A single turn carries every row of the set below to another of its rows. Some are shown first; where does it send the rows asked next?
tafik: [-0.53  0.49 -2.60  0.58 -0.53 -3.23 -3.26 -0.36  0.91 -0.16  0.82  0.61
  1.87  1.99 -1.73 -1.11 -0.87 -0.31 -0.83  1.79 -0.59  0.80 -0.36 -0.19]
labu: [ 2.69 -2.47 -0.34 -2.61 -1.13 -1.78  1.10 -0.56  3.21  0.63 -0.01  1.44
 -0.59 -1.09  2.15  2.15  1.98 -0.96  0.34 -0.41 -2.94 -0.86 -0.02  0.45]
kof: [-0.08 -2.26 -3.08 -2.41  1.13 -1.11 -1.61  0.58  1.43 -1.25  2.33 -0.29
  1.24 -1.72 -0.74 -1.09 -0.67  0.60 -1.77  1.35 -0.36  1.13 -2.79 -1.14]
tipog: [-1.07  1.44 -2.68  0.41 -0.55 -2.57 -1.09 -0.44  1.10  0.80 -0.03 -0.22
  0.48  3.16 -1.65  0.06 -0.30  2.04 -0.61  0.08  0.72  0.00 -0.94 -1.81]
lal: [ 0.54 -0.67 -0.15 -0.40 -0.21  1.40  1.64 -2.37  1.94 -0.71 -0.15  0.47
 -0.39  2.48  2.01 -0.36  2.64 -1.00  1.88  1.46 -0.68 -2.15  0.22  1.91]
Galon: [ 1.32 -2.06 -2.48 -4.04  0.77 -0.49 -1.17  0.38  0.28 -1.60  2.53  0.11
  1.20 -2.33  0.06 -1.53 -1.35  0.56 -1.04  1.61 -0.43  1.27 -1.24 -0.95]
tos: [ 0.87 -1.17 -0.96 -2.07 -1.99  0.46  0.49 -1.87  2.84 -0.47  1.42  1.24
  0.60 -1.73  2.05  4.45  2.42 -0.96  1.32  0.23 -2.53  0.39 -0.06 -0.76]
gota: [ 2.48 -1.73 -0.19  0.40 -1.16 -1.50  0.31 -1.24  3.15 -0.11 -0.79  2.78
  0.76  1.23  1.47  0.89  1.91 -0.11  1.95  1.23 -3.43 -0.80  1.21  1.83]
faf: [-1.84 -0.38 -3.49 -0.15 -0.41 -0.18  0.12  1.77 -0.41  2.28  0.49  0.60
 -0.46 -1.45  0.19  2.37  0.30  2.81 -0.44 -0.99  1.05 -1.69  1.37 -2.14]
vafep: [ 1.50 -1.56  0.15 -0.59 -0.26  0.42  0.70 -2.39  2.01 -1.40 -1.91  0.41
 -0.06  1.03  1.72  0.02  2.65  1.46  1.70  2.07 -2.65 -1.05  1.28  1.91]
dak: [ 0.02 -0.76 -1.78 -1.49 -1.07  2.25  1.30 -2.10  1.74  1.28  1.75  0.98
  1.44 -0.31  3.10  2.33  2.55 -2.74  2.07  0.59 -1.04 -2.39  0.23 -0.11]
mar: [-2.47  1.54 -2.88  1.19 -0.80 -0.90 -2.43 -1.15 -0.66  0.55 -0.81  0.77
  1.27  1.41 -1.10  0.34 -0.01  2.13  0.26  2.13  0.14 -0.04  1.32 -1.61]
Mozaf: [-0.46 -0.30 -2.70 -2.14 -1.26  0.12  0.70  1.60 -0.55  1.51  1.03  1.03
 -0.57 -1.67  0.59  2.94 -0.50  3.06  0.12 -0.95  1.14 -0.91  1.47 -2.24]
Dilo: [ 1.56 -3.04 -0.17 -2.89 -0.13 -0.14 -0.53 -1.03  1.46 -0.25 -0.68  0.91
  0.41 -2.03  2.84 -0.27  2.51 -1.18  1.16  1.94 -3.13 -1.34  1.48  1.71]
taz: [-0.15  0.05 -0.41 -0.01 -1.77  2.00  0.34 -2.66  2.31 -1.28  0.49  2.08
  0.53  1.78  1.42  1.92  2.53 -1.75  1.98  1.91 -1.42 -0.22 -0.50  1.06]
fik: [-1.94 -2.31 -3.17 -2.16 -0.99 -1.78 -2.42  2.67  0.79  0.87  2.08 -0.12
  2.04 -0.26 -0.64  1.10  0.34  1.16 -0.54 -0.28  1.40 -0.61 -0.31  0.41]
vezu: [-0.03 -2.03 -2.46 -3.47 -1.45 -1.84 -1.41  2.72  0.69  1.00  2.85  0.43
  1.77 -0.37 -0.17  1.29 -0.48  0.85  0.12 -0.47  1.12 -0.53  0.29  0.83]
Kopob: [ 1.26 -0.72 -3.60  0.37  2.48 -0.80 -0.20  0.22  0.37  1.13  2.10  1.52
  0.49 -2.17  0.62 -2.11 -1.59 -1.66 -1.92  1.93 -1.44 -1.06 -1.08 -1.75]
fupes: [-0.03  0.62 -3.26  0.32 -0.51  1.56 -0.40  0.40 -1.69  1.48  2.16  2.36
  0.53 -3.61  1.29  1.47 -1.36 -0.09  0.18  1.90 -0.57 -1.10  3.08 -1.71]
Bamug: [-0.91  1.85 -2.60  2.03  0.92 -1.81 -1.33 -0.59 -0.42  2.31 -0.64  1.53
  0.22  1.60 -0.51 -1.91 -0.77  0.08 -0.43  1.84 -0.47 -1.53  1.21 -1.14]
kigo: [ 1.94 -0.35 -0.62 -0.21 -1.63 -0.07  1.13 -2.03  3.81 -0.68 -0.16  3.18
 -0.08  1.79  1.56  2.18  1.89 -0.13  1.59  0.83 -2.76  0.16 -1.24 -0.11]
fasef: [-0.93  0.27 -3.57  1.77  1.00  0.90 -0.76  0.31 -1.29  1.37  0.91  2.12
  0.23 -3.95  0.66  0.81 -0.87  0.50 -0.51  2.06 -1.06 -0.98  2.36 -1.77]
puge: [-0.29  1.18 -2.35  0.98  1.17 -2.11 -1.61 -1.42  0.27 -0.36 -1.15  0.73
 -0.44  0.80 -1.41 -1.91 -1.16  1.29 -1.38  2.65 -1.49  0.99 -0.36 -2.15]
romuv: [ 0.79 -1.38 -1.07 -3.01  0.87  2.52  1.75 -2.17  1.03  0.02 -0.88 -0.10
  0.01 -1.22  3.58 -0.37  2.91 -0.51  1.72  1.37 -1.53 -2.35 -0.04 -0.47]
zolaf: [ 2.32 -0.22 -3.38 -1.35  2.10  0.32  0.90  0.30 -0.31  1.11  2.79  1.42
 -0.23 -2.36  1.39 -2.03 -2.33 -1.47 -1.04  1.36 -1.12 -1.14 -0.10 -1.71]

vafep moves to lal
Kopob moves to fasef
mar moves to tipog
Where do these go?
romuv moves to dak
fupes moves to Mozaf

A single turn carries every row of the set below to another of its rows. Some are shown first; where does it send the rows asked next?
fev: [-0.74  0.66 -0.48 -0.67 -0.73  0.93 -2.47  0.01  0.04  1.45 -0.54  1.12
  1.24 -2.90 -1.75 -2.68  0.55]
Foli: [-1.65 -0.44 -0.24 -0.40 -0.15 -0.28 -2.95 -0.36 -0.94  0.40 -1.14  2.37
  1.30 -1.93 -1.24 -2.05  1.24]
kebez: [ 0.80  0.34 -0.67  0.85  0.32  0.28  2.75 -1.06 -0.38 -1.26  0.97 -0.08
 -1.27 -2.59 -1.38 -0.33 -2.99]
tize: [ 0.86 -1.20  2.69  1.15 -0.78 -0.02  2.82 -1.59 -0.16 -2.20 -0.82 -1.19
  1.10  1.79 -0.88  1.39 -1.96]
feza: [-0.99 -1.53  0.91  1.07 -0.14 -1.28 -2.51  0.79  0.46 -2.28 -1.85 -2.51
  0.53 -1.18 -0.67 -1.60 -0.24]
fuful: [-0.68 -1.10 -0.18  0.11  0.15 -0.55  3.17 -3.14 -0.61 -0.94 -0.01 -0.08
  1.75  0.63 -1.05  1.66 -1.63]
rasi: [-0.61  0.94  0.78 -0.57 -0.48  1.74 -2.68  1.74  0.49  1.19  0.03  0.53
  0.09 -2.88 -1.83 -2.13  1.09]
denev: [ 2.28  0.46  1.62 -0.44 -0.73  3.18  1.73 -0.41 -1.28  1.95 -0.50 -0.02
 -0.61 -0.15 -1.49  2.14  0.16]
vode: [ 1.33 -0.92  2.80  0.25  1.65 -0.09  2.17  0.01  2.25  1.33  0.00  0.45
  0.87  2.70 -0.04 -0.75 -0.50]
pada: [ 1.20 -0.10  3.91  0.11  0.22  1.66  2.09  0.34  0.82 -0.55 -0.11 -1.24
 -0.85  1.28 -0.82  2.74 -0.12]
kanep: [-1.13  1.04 -2.58  0.65 -0.05  1.19  2.39 -0.18 -0.89  1.45  1.42 -0.51
  1.28  1.27 -0.09  1.37  1.31]
Ved: [ 2.13  1.33  0.00  0.84 -1.15  2.22  1.10  0.18 -0.53  1.67 -0.62 -1.46
  0.34  2.95  0.61  0.15  1.25]
Rero: [ 0.07 -1.52  0.82 -1.26 -1.70  1.36  2.31  1.78  0.31  1.73  0.50  1.04
 -1.19  2.11 -0.54  0.25  1.25]
dit: [-1.95 -1.16  1.00  1.08 -0.85 -1.48 -1.84  0.37  1.78 -1.98 -0.95 -1.40
  1.92 -0.71 -1.17 -2.49 -0.72]
Bezik: [ 0.30  0.15 -0.71 -1.17 -0.10  1.59  2.71 -2.49 -1.39  2.04  0.08  0.59
  0.71 -0.89 -1.45  1.92 -0.15]
diboz: [-1.29  0.46  1.57 -0.83  0.45  1.11 -2.43  2.56  1.61  0.16  0.58 -0.44
 -0.14 -2.22 -1.35 -1.25  1.63]
zarop: [ 1.26 -0.09  1.78  2.46  2.74 -0.37  2.43 -0.55  2.34  0.52  0.15 -0.06
  0.94  0.08 -0.63 -0.21 -2.47]
dazu: [-1.66 -1.14  1.17 -0.27  1.95 -0.77 -2.35  1.00  1.19 -1.81 -0.26 -2.48
  0.62 -1.26 -0.47 -1.55  0.98]
Vit: [-0.88 -1.03 -1.25 -0.02 -1.99  1.41  2.72  1.86 -0.85  0.74  1.01  0.99
 -1.81 -0.68 -1.39  1.27 -0.36]
bog: [-0.86  2.87  0.59  1.47  2.27 -0.83  2.05 -1.93  1.36 -1.16  0.43  0.32
 -0.81 -0.03  0.55  1.69 -0.60]
Nez: [-1.69 -0.26  2.37  0.04  0.04  0.56 -2.22  2.80  2.34 -1.07  0.08 -1.58
  0.27 -1.13 -1.22 -1.43  0.98]
Gigeb: [-0.88 -0.05 -0.54  0.43 -1.41 -0.06 -2.36 -0.67  0.03  0.31 -1.44  0.55
  1.93 -2.16 -1.90 -3.22 -0.73]
zas: [-0.41 -0.41  2.15  0.61  1.60  1.12 -3.08  2.58  0.45 -0.98 -0.12 -1.65
  0.72 -1.42 -0.82 -1.21  1.11]
bope: [-2.30 -1.57 -0.35 -0.15 -0.28 -2.14 -2.08 -0.90  0.21 -1.33 -1.86 -0.63
  0.85 -1.41 -0.69 -1.99  0.11]
kas: [ 1.96 -0.41  0.01  0.44 -1.83  1.42  2.49 -2.53 -2.12  0.09 -1.02 -0.07
  1.46  0.47 -1.43  0.80 -1.79]
mapit: [-0.19 -1.31  1.18  1.54  0.36  0.39  2.30  2.37  1.67  2.59  0.14  0.77
  0.47  2.04 -0.73  1.40  0.22]
Pap: [-0.97 -0.15  1.35 -0.95  2.12  0.98 -2.96  1.51  0.14  0.41  0.68  0.42
  1.21 -1.86 -1.10 -1.45  2.22]
reke: [-0.10  0.10  1.11  0.61  0.05  1.33 -3.33  1.45 -1.06  0.58 -0.62  1.44
  1.27 -1.87 -1.39 -1.55  0.99]
vame: [-0.08  0.34  1.78 -1.39  1.44  1.77  2.40 -0.34  0.54  1.49  0.64 -0.17
 -0.81 -0.32 -0.96  3.49  1.18]
Tun: [ 1.29  2.48  1.62  1.24 -0.95  0.56  1.66 -1.52 -0.61 -3.41  0.17  0.13
 -0.90  1.22  0.33 -0.18 -1.11]
tutik: [-0.29  1.94 -0.60  0.97  2.30  0.18  1.86 -0.71  1.38  2.44 -0.41 -0.89
  0.09  1.28  0.59  1.82  1.13]
tatid: [-1.15 -0.85  2.55 -0.11  1.49 -0.36  2.96 -1.15  1.40 -1.39  0.47 -0.97
  0.35  0.98 -0.64  3.03 -0.42]
kup: [-1.53  1.86 -1.48  0.81  0.14  0.10  2.60 -1.26 -1.06 -2.28  1.85  0.70
  0.40  0.08 -0.07  1.21 -0.45]
sos: [ 1.03  1.17 -0.68  0.59 -2.53  1.90  1.80 -0.44 -2.31 -1.39  1.00 -0.31
  0.58  2.05  0.04 -0.26  0.23]
sibup: [ 2.06  0.28  1.32 -0.13  1.50 -0.20  2.63 -2.35  1.19 -1.18  0.49 -0.40
 -0.17 -0.71 -0.51 -2.00 -2.66]
siza: [-0.95 -0.80 -0.04  1.07 -1.76 -0.87 -2.92 -0.17 -1.04 -0.70 -2.58  0.84
  0.92 -1.43 -1.22 -2.08 -0.50]
Tima: [ 0.75 -0.42 -0.84 -1.75 -1.80  1.19  2.91 -0.64 -1.26 -1.29  0.94  0.40
 -2.23 -1.12 -1.00 -0.94 -1.06]
gan: [-1.88 -0.74 -0.37  0.87 -1.13 -1.43 -1.70 -0.95  1.00 -0.77 -1.32 -0.21
  2.27 -1.22 -1.37 -3.20 -1.09]
tepe: [ 2.30  2.65  2.18  1.39  0.46  0.67  1.18 -0.97  1.29 -0.08 -1.42 -0.94
 -1.24  1.96  0.78  0.26 -0.14]
pifav: [-2.50 -1.02  1.77  0.54  0.17 -1.05 -1.93  1.54  2.55 -1.89 -0.19 -1.79
  1.12 -0.57 -0.95 -1.88  0.28]

bope moves to reke
sos moves to tutik
rasi moves to pifav
Where do these go?
Rero moves to zarop
tatid moves to kas

